Some points, one per row:
   51   56   40   38   -8  -39  -46  -31   -1
   14  -11  -30  -33  -24    7   52   29   17
  -34  -15   -5   16   43   52   66   63   64
   -87  -115  -117  -100   -62    -8     4    33   127
  -33  -12   -3   48  106   43   -8  -10   -4
    1   33   79   63   52   39  -10  -43  -53
  -16   13    2   64  -22  -37  -34  -14   19
  -12  -12  -29  -31  -51  -57  -47  -27    3
  -25  -18   -2   86   35  -11  -43  -57  -49
  -15  -22  -34  -35  -27   -7   27   76   35
    1  -12    1   57   66    8  -31  -44  -38
    7  -31  -58  -74  -80  -74  -28   35   14
   57   40   26  -10  -41  -52  -45  -22   13
  -43  -49  -60  -59  -37    1   58   53   55
   12  -12  -33  -35  -32  -12   18   63   27
  -36  -12  -24  -22   -7    8   31   73   47
  -19  -50  -77  -52  -23  -39  -45  -22    8
  -22  -29  -28  -13   16   61   15  -10  -21
   -1   -1  -12   -8   17   56   57   55  -16
   46   11  -15  -36  -48  -37  -16  -30  -41
    8   18   34   31   33   -6  -34  -41  -40
    5   34   67   31    3  -12  -15   -7  -12
Then 16 other points, each followed by its number:
   -4  -27  -45  -48  -44  -24   10  -12  -10 0
   -95  -112  -119   -93   -50    20    30    56    34 1
   23   34   50   18  -11  -26  -32  -21   34 2
  -41  -35  -53  -54  -48    8   74   72   73 3
    6  -26  -50  -63  -52  -24   30   72   21 4
  -19  -10   68   41   -5  -38  -60  -65  -63 5
  -10   19   53   46   42  -22  -73  -73  -67 6
  -16   -5   24   16   14  -38  -64  -74  -44 7
    0   39   59   90   34   -8  -39  -20    7 8
   85   59   40   64   92   50   21    5  -40 9
   -2   90    1  -18  -25  -29   33    2   27 10
   34    7  -17   35  -27  -33  -31  -11  -17 11
  -10  -32   18  -38  -16   20    1   -6  -19 12
   40   12   11   27    1   11   31   27  -18 13
  -39  -22  -27    9   49   47   24   15   15 14
   57   -2  -38  -47  -33  -55  -70  -65    7 15
Which of these numbered points is nearest to each point below, looking only along the 2 directions in which the first points spread most? Its number follows each.
   53   27    2  -41  -40  -26   34    0   -5 > 10
   40   35   36   35   32   57  -27  -23  -45 > 8
  -23   -3    3   22   56   63   82   41   76 > 14
  -17  -40  -58  -63  -59  -44   13   84   26 > 4
  -19  -18   -2  -46  -73  -86  -79  -58  -28 > 15
   -1   26   63   47   38   25  -19  -39  -52 > 8
   21   20   -2   -9  -10  -40  -26    6   -7 > 11
   -6   13   39   81  -14  -34  -45  -43  -35 > 5
   28   25   24   21   27   42   -3  -31  -50 > 8
  -82  -91  -96  -88  -70   -7   65   91   64 > 1
   39   36   18   10    7  -32  -48  -43  -18 > 7
    4   25   14   10   15   60  117   45  -17 > 14
   61   45    4  -23  -33  -28  -17  -19  -14 > 11
  -22   25   77   54   20   -3  -11   -9    0 > 8
   52   90   71   63   15  -19  -50  -38  -21 > 6
  -11  -19   -1   28   -3  -19  -28  -18   11 > 10
   15   20   34   62   20   -7  -41   17  -33 > 8
   49   35   29   -7  -30  -37  -30  -42  -47 > 7
  -50  -68  -78  -65  -17   55   26   23   60 > 3
   -59   -40  -116  -107   -78   -31    -4    45   100 > 1
   10  112   99   60   26   13   14    6    7 > 8
   46  -15    7  -77  -82  -75  -61  -17  -31 > 15
  -38  -54  -63  -58  -59  -42  -20   28   80 > 4
   27  -11  -47  -54  -57  -39  -13   30    9 > 0
   41  -15  -69  -69  -64  -75  -76  -59  -35 > 15
    18    -8   -32   -65   -35  -105  -103   -76    19 > 15
  -13  -36  -57  -63  -64  -85  -91  -52    0 > 15
  -24  -41  -53  -37  -46  -27    7   57   20 > 4
   -1    9   22   18   22   16   19  -17  -29 > 13
    5   14   26   21  -14  -38  -39  -13   27 > 11
  -31   27  -24   -2   35   86   86   17  -44 > 14
  -21  -70  -80  -62  -31   16    6    8   22 > 4
  -23   61   95   -2  -28  -39   -7   44   36 > 10
   52   73   60   37   18   22   35   29  -15 > 8
   21   36  116   38   26   22   26   19   19 > 8
  -25  -13   23   72   19  -21  -49  -57  -53 > 8
    2   30   71   35    5  -12  -18   -6   -9 > 8
  23   6  -6  -2  -5   6  28  14   8 > 12
   27    6    6   19  -15  -36  -39  -24  -31 > 11
    4   31   66   25   -9  -16  -17   14   -3 > 2
